In the data rows, the value 128 means zero.
Every row has a hidden score from 0 to 20. What is each row's score? 10 is about the middle. The score is a weighted sum of the row's numbers plus the product of two more (or one squared), each taken from its middle value.
99 152 85 107 139 114 134 124 170 144 158 113 143 75 117 124 104 144 157 -> 9
138 117 95 111 144 137 104 150 115 111 159 108 159 111 161 147 101 93 121 -> 11
108 85 138 153 75 139 112 162 88 111 104 134 137 193 126 149 187 131 126 -> 12
143 118 85 122 158 140 107 126 115 92 164 124 140 122 141 130 128 107 111 -> 5
151 105 93 149 165 127 119 111 73 142 131 143 100 139 110 100 142 134 118 -> 9
174 114 104 131 166 128 121 112 109 116 149 148 119 129 120 110 142 133 105 -> 11
105 147 103 117 124 105 135 115 143 155 139 122 130 94 113 130 109 143 164 -> 11
119 143 95 142 152 91 152 88 118 174 138 128 86 116 92 100 132 187 171 -> 10
139 78 147 167 102 127 114 131 92 147 79 147 114 191 92 131 205 177 140 -> 17
85 144 66 133 149 132 124 131 135 113 148 108 155 92 136 134 110 135 149 -> 12
122 70 119 137 151 131 103 88 100 106 94 103 114 164 143 145 155 151 134 -> 6
152 108 109 169 159 125 126 87 75 124 133 144 99 133 114 103 152 151 99 -> 12
79 149 88 122 141 116 132 135 180 115 163 107 166 80 136 136 93 143 159 -> 11
115 45 114 137 123 129 98 91 105 121 73 88 119 166 163 154 157 157 123 -> 10
200 149 210 179 60 96 160 98 66 115 90 145 133 175 96 120 98 121 150 -> 4
128 95 89 177 180 157 123 104 144 38 109 118 149 89 167 94 74 129 50 -> 10
126 66 136 232 184 145 147 78 145 88 75 148 83 109 136 52 97 189 10 -> 17
160 42 133 184 140 113 118 47 65 139 48 116 68 203 107 118 174 208 140 -> 8
112 95 88 176 190 153 125 107 164 65 140 123 127 78 154 87 97 146 27 -> 14
172 132 95 151 153 121 133 86 56 152 130 167 82 153 106 89 154 136 115 -> 7
140 164 153 64 135 112 120 152 191 153 209 120 138 95 125 158 98 123 149 -> 8
122 90 103 173 194 168 118 128 160 32 111 124 145 100 163 98 91 144 46 -> 11
114 89 152 163 73 130 120 155 104 107 85 141 153 189 121 142 155 143 141 -> 15
137 72 143 211 112 120 138 92 48 149 50 166 75 235 71 111 213 204 131 -> 13
144 45 142 152 103 124 109 79 93 128 58 89 103 162 138 151 162 163 135 -> 7
91 72 115 112 123 141 89 147 148 81 133 62 171 116 175 187 129 116 129 -> 9
95 128 56 159 160 114 135 95 111 159 131 126 105 116 108 97 146 182 163 -> 9
114 63 104 198 169 159 120 116 157 17 131 133 158 86 151 94 96 140 24 -> 12
45 109 84 124 82 123 119 120 124 128 73 82 161 122 156 162 138 119 186 -> 11
169 165 175 119 141 85 149 99 126 206 163 157 66 133 70 103 131 171 143 -> 10
109 139 93 157 159 93 145 85 124 174 120 131 91 125 88 96 126 200 170 -> 11
110 167 96 142 80 78 161 70 108 141 108 86 158 74 121 131 48 139 229 -> 7
149 122 89 146 165 129 125 109 94 116 146 133 117 126 136 110 131 134 123 -> 9
162 117 89 164 187 131 125 84 55 132 124 157 82 162 107 89 150 154 111 -> 8
143 52 138 174 153 122 122 58 69 119 36 118 83 199 111 132 185 207 137 -> 10
116 142 96 160 123 90 152 88 105 188 123 149 91 118 92 91 144 182 167 -> 12
91 133 76 124 137 111 128 116 134 140 150 107 140 101 113 134 120 148 159 -> 9
71 144 120 77 99 146 116 192 160 168 139 134 126 145 136 156 178 99 127 -> 13
157 167 158 60 150 111 131 149 178 182 186 141 110 102 115 142 126 123 154 -> 11
197 155 210 180 69 113 162 97 65 146 45 166 106 183 98 97 121 121 141 -> 6
166 186 133 106 144 179 132 152 131 114 108 165 153 139 131 119 146 60 120 -> 4
181 188 144 140 166 159 146 141 114 113 87 213 110 161 82 80 191 118 120 -> 15
118 83 149 133 59 138 111 164 105 109 95 127 158 170 120 177 165 130 135 -> 12
142 167 166 66 134 107 126 165 170 182 211 127 118 87 118 146 109 111 148 -> 11
186 187 137 117 176 173 137 140 147 99 97 183 131 137 117 91 150 87 112 -> 10
165 168 176 85 149 101 141 124 155 205 160 143 79 129 100 124 127 148 153 -> 10
111 59 126 90 107 141 87 136 157 84 117 70 165 113 187 191 112 101 118 -> 8
108 57 113 93 97 143 85 144 129 75 119 63 180 129 187 205 124 87 131 -> 8
81 130 167 104 100 141 135 148 188 136 103 104 129 100 163 143 98 89 90 -> 17
135 139 61 93 134 142 108 158 129 103 195 121 169 90 171 140 119 63 122 -> 9
157 133 98 104 166 146 114 142 105 88 181 117 154 108 156 135 123 100 114 -> 7
151 125 101 139 172 130 130 102 77 135 139 145 103 139 134 101 149 139 111 -> 11
186 188 152 132 144 164 133 150 126 100 100 190 130 143 109 104 143 81 113 -> 6
74 104 151 75 120 128 109 149 159 167 130 127 102 165 119 166 195 148 133 -> 12
157 129 89 117 179 143 114 127 107 95 168 129 135 129 148 128 135 102 122 -> 7
99 54 112 135 143 131 99 93 103 104 80 95 113 176 144 153 169 158 131 -> 8
165 109 110 164 188 117 129 78 55 147 119 160 67 164 111 88 154 173 114 -> 12
188 188 151 105 138 167 139 148 146 117 102 184 130 149 116 99 152 74 100 -> 10
127 175 165 113 66 120 140 141 120 158 110 119 149 110 142 140 87 71 145 -> 17
146 89 116 198 203 152 133 93 126 63 106 130 106 108 158 71 94 147 28 -> 12
65 119 128 77 101 141 113 176 165 173 131 122 122 143 140 164 174 117 138 -> 13
90 107 129 108 70 133 107 188 130 88 127 111 191 154 143 184 146 97 155 -> 16
92 99 121 88 66 161 84 215 158 73 152 111 223 139 160 204 133 70 144 -> 10
144 138 107 137 164 145 127 114 86 116 151 140 126 123 147 109 130 119 108 -> 14
104 81 92 211 199 155 134 96 118 69 107 155 102 122 127 63 120 170 21 -> 18
187 199 159 119 168 178 141 144 115 129 95 199 117 158 120 85 169 89 100 -> 7
185 163 192 131 18 133 135 164 90 92 120 121 206 138 155 160 71 35 143 -> 4
127 85 103 178 169 158 126 113 168 52 112 135 145 83 153 89 87 126 36 -> 11
145 137 83 128 174 142 112 123 108 97 154 135 137 126 139 122 132 107 127 -> 6
142 120 80 106 143 136 104 145 140 91 192 113 174 93 168 150 108 87 118 -> 9
152 173 186 123 32 123 136 165 119 108 115 124 191 143 144 159 74 55 150 -> 6
142 161 150 49 128 115 124 168 198 137 204 105 152 81 138 167 89 91 146 -> 10
69 118 124 68 107 154 105 193 193 157 140 117 127 147 138 172 181 109 131 -> 12
119 50 146 157 131 111 112 59 71 158 60 83 69 181 124 151 160 176 132 -> 12
55 142 127 81 109 157 112 196 172 139 148 122 149 136 140 170 149 85 132 -> 12
82 162 76 72 127 132 124 167 194 123 170 103 172 58 148 140 85 86 148 -> 10
168 129 102 147 170 128 133 108 81 137 148 142 113 137 121 101 146 138 109 -> 10
150 166 155 90 142 109 132 145 155 164 188 124 127 103 127 135 99 117 150 -> 10
96 146 60 137 143 109 137 108 122 133 161 120 138 97 120 117 106 149 164 -> 9
107 153 99 119 128 90 145 115 146 169 144 109 119 92 108 111 103 147 178 -> 12
109 60 127 132 132 131 90 103 128 84 104 74 146 134 165 167 122 141 133 -> 8
148 126 103 102 138 134 103 156 124 86 175 117 167 96 160 144 110 77 114 -> 10
129 88 113 190 205 148 135 109 147 76 113 145 108 107 138 73 100 151 37 -> 14
169 162 185 120 28 119 139 144 101 111 118 118 187 142 151 153 65 46 156 -> 3
181 192 148 144 179 168 144 129 105 101 72 200 101 167 107 78 176 113 99 -> 9
187 187 169 138 166 168 142 151 123 110 87 200 134 153 97 81 142 90 123 -> 8
143 170 154 53 119 117 126 175 194 151 223 110 149 63 137 161 79 84 140 -> 8
50 111 131 41 106 161 87 215 232 112 172 96 171 123 152 211 158 94 129 -> 9
84 152 75 123 76 94 134 130 146 94 155 60 217 56 141 160 36 105 209 -> 6
87 152 89 158 94 71 154 73 104 141 116 89 145 81 104 120 74 159 214 -> 10
77 189 74 83 147 117 137 161 189 109 195 97 192 42 139 144 65 96 189 -> 10
143 177 169 63 137 113 133 153 193 174 175 133 111 102 118 137 107 119 138 -> 9
129 53 127 157 141 115 113 52 60 120 59 97 81 196 140 136 169 188 128 -> 7
79 60 115 106 122 139 94 127 137 89 120 61 160 122 185 175 126 102 119 -> 9
166 156 169 100 149 106 137 128 149 190 169 140 89 125 105 129 129 148 153 -> 9
128 90 157 172 107 123 123 126 82 119 97 146 113 202 91 140 195 173 134 -> 11
169 179 198 114 23 129 139 175 123 82 139 107 204 131 152 164 46 29 135 -> 2
150 160 161 65 117 112 134 170 203 153 205 124 149 88 118 155 96 100 139 -> 12
138 121 75 123 167 138 115 135 91 90 162 125 137 131 138 125 125 115 100 -> 10
99 124 142 131 56 144 118 174 129 106 89 133 172 161 129 160 160 122 153 -> 11
149 135 90 123 179 143 112 130 128 96 179 131 140 121 132 131 133 117 112 -> 6
176 191 157 118 139 183 134 160 146 101 80 180 141 150 110 106 153 74 117 -> 6
141 73 122 206 173 132 133 63 106 90 86 129 88 88 143 70 93 160 51 -> 19
116 114 183 134 107 119 142 99 153 180 99 119 86 118 122 106 104 130 106 -> 14
171 132 112 133 169 139 124 117 91 128 142 132 101 149 136 105 141 137 109 -> 8
109 85 141 151 94 137 118 154 89 108 98 142 137 188 108 143 172 143 132 -> 12
69 153 85 118 77 96 136 125 148 103 154 54 210 52 159 159 39 93 214 -> 7
107 115 159 147 165 112 144 77 108 229 58 168 0 217 64 89 239 235 139 -> 11
78 128 63 128 153 120 119 134 134 143 153 120 136 95 134 124 136 136 172 -> 12
82 164 76 126 60 93 144 122 143 101 147 67 213 46 144 159 33 87 221 -> 5
86 151 65 129 149 112 133 128 140 140 155 109 137 84 130 121 112 138 163 -> 12
168 160 168 76 141 96 135 131 156 191 181 137 92 114 93 136 119 143 152 -> 9
154 132 107 151 192 124 126 100 63 143 151 150 86 144 120 94 149 154 101 -> 16
90 142 72 137 149 109 140 106 134 149 143 132 121 87 89 117 125 164 158 -> 13
143 123 85 124 159 143 109 137 112 94 161 121 153 127 156 135 113 91 129 -> 7
106 123 84 139 138 114 132 105 138 132 138 108 129 94 116 127 124 167 155 -> 9
185 187 149 141 178 155 143 124 103 131 88 192 99 164 92 79 168 113 125 -> 7
164 182 151 91 153 107 146 125 151 203 160 139 85 113 98 111 110 143 155 -> 8
74 160 81 79 113 134 116 182 200 92 195 83 214 49 161 163 71 84 163 -> 8
112 146 177 115 118 127 144 121 171 164 106 132 92 117 122 112 117 142 104 -> 13
174 159 204 135 0 119 139 163 105 102 127 118 206 126 143 166 58 46 151 -> 5
178 120 101 156 188 124 118 91 71 129 143 141 93 148 121 100 155 153 117 -> 8
135 167 138 74 139 101 134 132 169 175 183 114 115 99 126 130 98 119 154 -> 8
172 146 173 115 157 89 150 118 137 204 167 154 69 135 84 107 132 168 151 -> 14
175 124 103 172 197 120 129 68 52 132 130 160 72 166 105 79 172 197 111 -> 9
150 210 141 79 132 188 127 197 178 74 117 167 171 112 144 120 133 46 107 -> 8
153 135 62 103 159 141 115 137 115 101 172 131 150 107 162 129 124 94 109 -> 12
106 142 92 124 146 111 131 121 173 134 151 115 135 94 120 139 116 147 156 -> 11
130 148 169 149 57 123 151 135 108 142 112 123 151 129 137 138 97 90 136 -> 12
91 161 73 86 109 127 116 166 199 99 198 91 193 45 154 160 89 81 159 -> 7
126 79 118 94 120 143 90 119 116 104 104 81 150 150 169 176 143 105 150 -> 4
126 73 97 169 176 163 119 125 153 43 134 129 148 82 156 94 100 129 28 -> 11
75 117 139 85 120 154 108 176 170 150 140 137 111 161 117 163 178 139 116 -> 10
167 203 137 102 163 170 133 145 112 119 107 172 119 150 116 101 169 88 115 -> 4
106 60 117 112 115 140 97 107 93 104 96 73 134 152 175 170 144 116 119 -> 8
174 120 100 163 182 119 133 80 60 127 124 151 72 164 103 91 166 181 105 -> 10
